In the data rows, zero lies at 4.5, halfway between 4 and 5.
Some points:
[3 3 3 3 5 7 3 4 5 3 5 2 5 7 3 6 6 3 0 9 4 7 7 4 5 6 5 6 2 4 5 3 3 5]
[2 5 5 7 5 7 1 3 1 2 5 2 5 5 5 4 2 2 4 5 5 6 3 4 5 5 5 4 5 5 6 5 4 2]
[3 5 1 6 3 2 7 5 2 5 6 8 5 5 3 2 2 3 9 4 5 3 4 7 6 9 5 3 4 5 1 3 3 4]
[5 5 6 5 3 1 4 3 7 3 2 4 5 4 4 3 3 1 6 3 5 6 9 6 6 5 4 4 2 5 4 5 4 6]
[4 3 4 7 4 3 8 4 4 5 4 5 4 5 7 3 2 4 9 3 4 6 7 8 4 9 6 6 4 7 3 4 4 6]
[3 0 4 7 4 4 7 5 5 5 4 7 3 2 6 4 5 5 5 0 6 2 4 7 2 3 4 6 5 4 3 5 8 7]
[5 6 1 1 4 6 4 4 7 4 7 4 3 2 5 5 2 6 2 7 7 2 4 2 5 5 4 7 5 2 3 5 3 6]
[6 6 4 4 2 3 2 5 5 4 6 4 3 6 6 6 6 6 4 3 6 4 1 3 3 3 4 3 6 7 5 5 5 3]
[7 7 7 4 3 3 3 6 6 5 3 5 5 3 4 5 5 5 6 3 5 3 2 5 2 2 4 4 7 6 2 4 4 3]
[2 3 0 6 6 5 8 4 4 5 4 7 6 4 5 4 4 6 8 3 5 3 3 9 4 0 5 7 9 2 2 6 2 6]
[5 6 4 4 3 3 2 4 3 4 6 6 3 3 5 6 4 6 4 5 6 2 2 2 3 2 4 3 6 5 3 7 6 2]
[3 2 3 4 5 6 6 3 5 3 5 6 6 5 6 5 5 4 6 2 8 3 3 4 3 4 4 6 6 3 4 6 4 4]
[3 1 0 6 4 6 7 3 6 1 4 2 3 4 3 3 8 4 4 6 2 6 7 8 7 5 7 4 4 7 5 3 2 6]
[5 2 6 5 6 5 5 5 5 5 4 4 5 6 2 6 6 5 3 3 5 6 5 6 5 3 4 6 4 5 7 5 4 3]
[1 0 1 6 7 5 9 5 3 5 3 4 6 3 5 4 3 6 8 5 6 7 2 8 7 0 4 4 8 2 4 3 7 5]
[7 7 6 3 4 1 2 6 7 4 3 4 2 6 5 6 2 6 2 3 6 3 6 2 4 1 5 4 2 4 7 6 9 3]
[6 3 5 7 3 3 5 5 6 3 7 6 4 5 5 3 5 7 4 1 4 3 1 6 4 4 4 2 3 8 5 4 9 6]
[5 6 6 4 8 5 4 5 7 8 6 6 5 6 3 6 5 4 5 3 7 3 0 3 0 2 2 6 5 0 3 6 0 5]
[6 7 6 5 7 6 7 5 4 9 3 6 6 7 4 5 4 4 8 0 6 5 3 6 1 4 4 5 3 5 4 4 3 4]
[6 6 7 6 6 7 4 6 3 8 5 2 2 2 5 2 6 5 7 3 7 3 4 6 1 9 5 5 4 5 7 4 0 6]
[5 3 6 5 6 5 2 6 7 4 4 2 5 4 5 4 6 6 0 7 4 7 8 3 5 8 6 2 3 6 8 4 5 7]
[5 4 7 6 4 5 4 6 2 5 6 4 4 3 5 5 4 5 2 5 5 3 2 2 4 3 5 4 3 6 4 6 7 4]
[4 2 4 3 7 6 4 4 4 4 4 2 8 5 3 5 6 2 4 7 4 6 7 5 5 7 3 6 3 3 6 7 5 6]
[4 2 3 5 5 4 5 3 6 4 5 6 5 4 6 3 4 4 6 1 6 2 5 8 3 5 3 7 7 4 2 6 1 6]
[2 6 5 5 4 6 1 3 0 3 5 2 6 1 6 4 4 3 7 5 6 6 3 3 5 7 4 4 5 4 5 3 1 4]
[5 6 6 5 6 3 7 4 5 6 6 8 1 5 5 3 4 4 6 2 2 4 7 8 5 8 5 4 2 5 5 2 2 5]
[3 5 5 4 5 8 3 7 4 4 6 4 6 6 4 5 8 3 0 5 5 4 5 0 5 6 4 2 3 2 2 6 8 4]
[4 6 4 7 3 4 6 5 4 2 5 9 3 5 4 4 5 6 3 3 1 6 4 8 5 5 6 3 4 6 5 3 8 5]
[4 6 3 3 3 4 4 4 4 3 6 4 3 3 5 5 3 3 4 6 6 4 3 3 4 5 4 4 6 6 6 7 4 4]
[4 0 7 3 6 4 2 4 3 3 4 1 4 8 5 6 3 4 4 6 2 5 3 2 6 3 4 3 4 5 7 5 7 3]
[8 8 6 4 3 2 3 4 5 5 4 5 5 4 5 5 6 6 5 4 6 0 2 3 3 3 4 4 4 5 1 6 4 5]
[3 2 4 6 7 4 6 3 7 5 5 3 7 4 3 6 2 5 6 5 6 5 4 6 2 2 2 7 5 1 4 2 3 4]
[4 5 4 4 5 5 5 5 5 5 5 5 5 2 5 3 6 6 1 8 4 3 5 3 5 7 4 3 3 6 4 4 6 7]
[4 5 3 4 5 5 7 3 4 6 6 4 4 3 6 4 7 5 3 7 4 3 4 4 7 8 4 4 6 4 5 5 3 4]
[4 1 1 2 7 6 6 4 4 1 5 1 4 4 4 3 5 5 6 6 3 5 6 5 8 3 7 5 5 7 4 3 2 6]
[8 9 6 2 7 2 1 4 9 6 6 3 5 6 5 5 5 4 5 7 3 4 8 2 3 8 6 4 4 6 8 4 5 5]
[7 6 5 6 3 2 5 5 8 3 6 4 5 2 5 0 5 5 6 9 2 4 7 4 3 7 6 4 4 5 6 3 5 7]
[7 9 4 5 4 2 1 4 7 7 5 5 3 3 7 3 2 3 9 2 7 0 6 3 3 5 6 6 7 3 1 4 6 6]
[5 6 6 6 3 4 8 6 6 6 5 6 2 5 4 4 5 5 8 6 3 6 5 6 6 6 5 3 2 8 5 4 5 4]
[4 8 3 3 3 6 5 3 3 5 4 6 5 6 6 7 4 7 4 6 0 8 4 6 6 4 6 3 7 3 7 3 5 3]
[5 6 1 6 3 5 4 4 3 5 5 9 5 1 7 3 3 5 9 9 4 2 4 5 6 7 8 6 6 3 2 5 6 7]
[3 3 7 6 4 5 7 6 4 5 2 2 7 9 1 4 6 1 6 1 2 8 5 6 2 8 5 5 1 6 5 3 4 4]
[3 3 3 7 6 8 4 3 1 8 3 5 7 4 2 4 3 6 4 3 6 2 3 6 3 0 2 4 8 1 4 4 1 5]
[4 1 6 5 7 4 6 5 9 5 6 5 4 7 3 6 2 8 2 5 5 5 2 7 5 1 3 5 4 3 4 5 7 4]
[6 9 5 3 2 2 3 2 7 6 5 5 4 2 6 4 3 5 8 2 7 4 7 1 4 5 4 6 5 4 2 4 2 6]
[7 7 6 3 3 2 2 4 8 4 6 5 4 3 5 5 6 4 2 8 2 3 8 3 5 6 6 3 4 5 4 4 7 6]
[7 8 7 5 4 5 5 6 6 8 6 9 0 5 5 4 4 6 3 8 3 4 5 4 6 5 6 3 2 7 6 4 9 4]
[5 4 5 3 2 1 3 5 5 2 4 3 3 3 5 4 5 7 5 5 2 6 4 5 4 7 5 3 5 7 6 3 4 5]
[2 4 3 3 5 8 7 3 6 1 3 0 5 6 4 5 7 4 4 6 1 7 7 6 9 3 6 6 5 5 9 2 4 1]
[4 2 5 1 6 5 6 3 2 7 4 2 6 2 2 4 5 1 6 0 7 4 3 4 2 5 4 6 7 2 3 7 0 7]
[5 7 6 4 2 4 3 5 2 5 6 4 2 2 6 6 4 7 3 6 6 2 2 1 4 3 3 3 5 6 5 5 6 3]
[3 6 5 4 5 6 4 4 5 4 4 3 5 5 6 6 6 5 0 6 3 6 4 3 7 5 5 4 6 4 5 6 7 1]
[6 7 5 3 4 2 4 4 5 3 4 3 7 4 4 4 1 3 4 3 5 5 8 3 5 4 5 5 4 5 6 3 6 5]
[4 2 4 2 7 7 4 3 4 4 3 3 8 6 5 6 5 4 4 5 7 6 4 3 5 4 3 6 6 3 5 5 4 2]
[5 4 7 4 3 2 4 4 6 2 2 3 7 6 4 5 5 4 5 4 3 5 4 4 5 7 4 4 5 5 4 2 1 6]
[7 3 7 5 3 1 2 7 9 5 2 5 4 8 5 3 4 5 4 3 5 3 9 4 5 4 5 4 1 6 5 4 9 6]
[4 5 7 5 3 5 5 4 2 1 5 2 6 5 3 5 5 3 5 3 4 7 4 3 4 5 3 5 3 5 3 4 2 4]
[5 2 6 3 3 1 3 4 3 4 2 5 6 2 4 3 4 5 6 5 5 4 6 4 6 6 5 4 2 6 3 4 4 8]
[5 7 5 5 3 6 4 4 2 7 6 9 3 5 8 4 3 4 6 9 5 4 3 4 6 6 6 4 5 3 2 4 5 6]
[3 4 5 2 5 6 6 4 3 6 3 5 6 4 5 5 6 3 5 3 4 5 1 3 5 4 4 5 5 2 3 4 0 2]
[5 1 2 5 5 6 6 5 4 2 4 1 4 2 3 4 4 6 5 7 3 1 6 7 8 5 5 6 5 6 6 3 0 6]
[3 1 2 6 6 4 6 3 5 4 4 8 4 4 3 4 2 5 3 5 5 5 5 6 2 4 2 7 6 2 2 3 2 7]
[6 5 3 3 7 5 4 5 7 4 4 1 6 4 5 2 9 7 4 9 0 9 5 0 6 6 4 3 2 5 5 8 7 0]
[5 6 5 3 3 3 2 6 5 3 4 3 5 5 4 5 6 3 7 4 5 3 3 4 5 6 3 4 6 4 5 6 3 4]
[3 4 4 3 5 6 1 3 3 4 4 3 8 6 3 6 5 4 3 4 6 7 5 2 3 3 4 7 6 3 4 5 6 3]
[8 2 6 6 4 3 2 3 5 4 2 2 9 5 4 4 4 1 8 3 6 8 9 3 5 6 6 7 2 4 3 3 4 4]
[5 6 6 5 3 6 4 6 5 7 5 7 0 5 5 4 3 4 3 5 3 4 3 3 5 4 5 3 3 5 4 7 9 3]
[4 5 3 2 4 7 3 4 4 4 5 4 6 3 3 6 5 4 3 2 6 5 5 2 4 2 3 6 6 2 5 6 5 4]
[5 6 6 2 6 4 3 8 5 5 5 6 1 3 7 5 6 7 5 2 6 1 3 5 2 4 3 4 6 5 5 6 2 4]
[1 3 5 5 7 7 9 6 5 4 3 5 5 7 4 5 6 6 5 3 4 4 3 9 5 0 6 3 5 4 4 4 7 5]
[4 4 4 6 4 4 7 5 2 5 4 6 5 6 4 6 5 3 6 3 2 7 4 8 6 6 6 4 5 5 6 3 5 3]
[4 9 4 7 3 6 5 7 2 7 7 8 4 9 4 6 2 4 2 1 6 4 4 3 3 1 4 4 5 6 6 6 5 3]
[2 5 4 2 6 5 3 4 5 3 6 3 4 6 3 6 6 5 2 7 4 7 5 3 7 2 5 5 5 3 7 5 9 2]
[5 7 5 5 4 9 4 5 3 4 3 6 5 6 5 5 5 3 3 7 2 6 6 6 6 6 5 3 3 3 4 4 7 5]
[5 0 8 4 4 4 3 7 3 5 3 5 2 5 3 5 7 7 0 4 4 4 5 5 5 1 5 3 3 7 7 2 6 1]
[5 2 5 8 3 6 7 5 0 5 5 6 4 4 6 4 2 5 2 2 7 5 4 3 5 2 4 4 2 5 4 8 4 4]
Along one direction, these points spread out more than along any other. How many in every 100 of the points above lie lower along it than each point below? Round to a whole number. More than half of the points above lie lower than the first one.
[5 2 5 8 3 6 7 5 0 5 5 6 4 4 6 4 2 5 2 2 7 5 4 3 5 2 4 4 2 5 4 8 4 4] 21
[3 2 3 4 5 6 6 3 5 3 5 6 6 5 6 5 5 4 6 2 8 3 3 4 3 4 4 6 6 3 4 6 4 4] 12
[5 0 8 4 4 4 3 7 3 5 3 5 2 5 3 5 7 7 0 4 4 4 5 5 5 1 5 3 3 7 7 2 6 1] 83
[3 1 0 6 4 6 7 3 6 1 4 2 3 4 3 3 8 4 4 6 2 6 7 8 7 5 7 4 4 7 5 3 2 6] 61
[5 6 6 5 6 3 7 4 5 6 6 8 1 5 5 3 4 4 6 2 2 4 7 8 5 8 5 4 2 5 5 2 2 5] 38
[4 0 7 3 6 4 2 4 3 3 4 1 4 8 5 6 3 4 4 6 2 5 3 2 6 3 4 3 4 5 7 5 7 3] 82
[8 9 6 2 7 2 1 4 9 6 6 3 5 6 5 5 5 4 5 7 3 4 8 2 3 8 6 4 4 6 8 4 5 5] 95
[5 6 1 6 3 5 4 4 3 5 5 9 5 1 7 3 3 5 9 9 4 2 4 5 6 7 8 6 6 3 2 5 6 7] 24
[3 4 4 3 5 6 1 3 3 4 4 3 8 6 3 6 5 4 3 4 6 7 5 2 3 3 4 7 6 3 4 5 6 3] 46
[7 3 7 5 3 1 2 7 9 5 2 5 4 8 5 3 4 5 4 3 5 3 9 4 5 4 5 4 1 6 5 4 9 6] 91
[2 6 5 5 4 6 1 3 0 3 5 2 6 1 6 4 4 3 7 5 6 6 3 3 5 7 4 4 5 4 5 3 1 4] 26
[4 6 4 7 3 4 6 5 4 2 5 9 3 5 4 4 5 6 3 3 1 6 4 8 5 5 6 3 4 6 5 3 8 5] 68
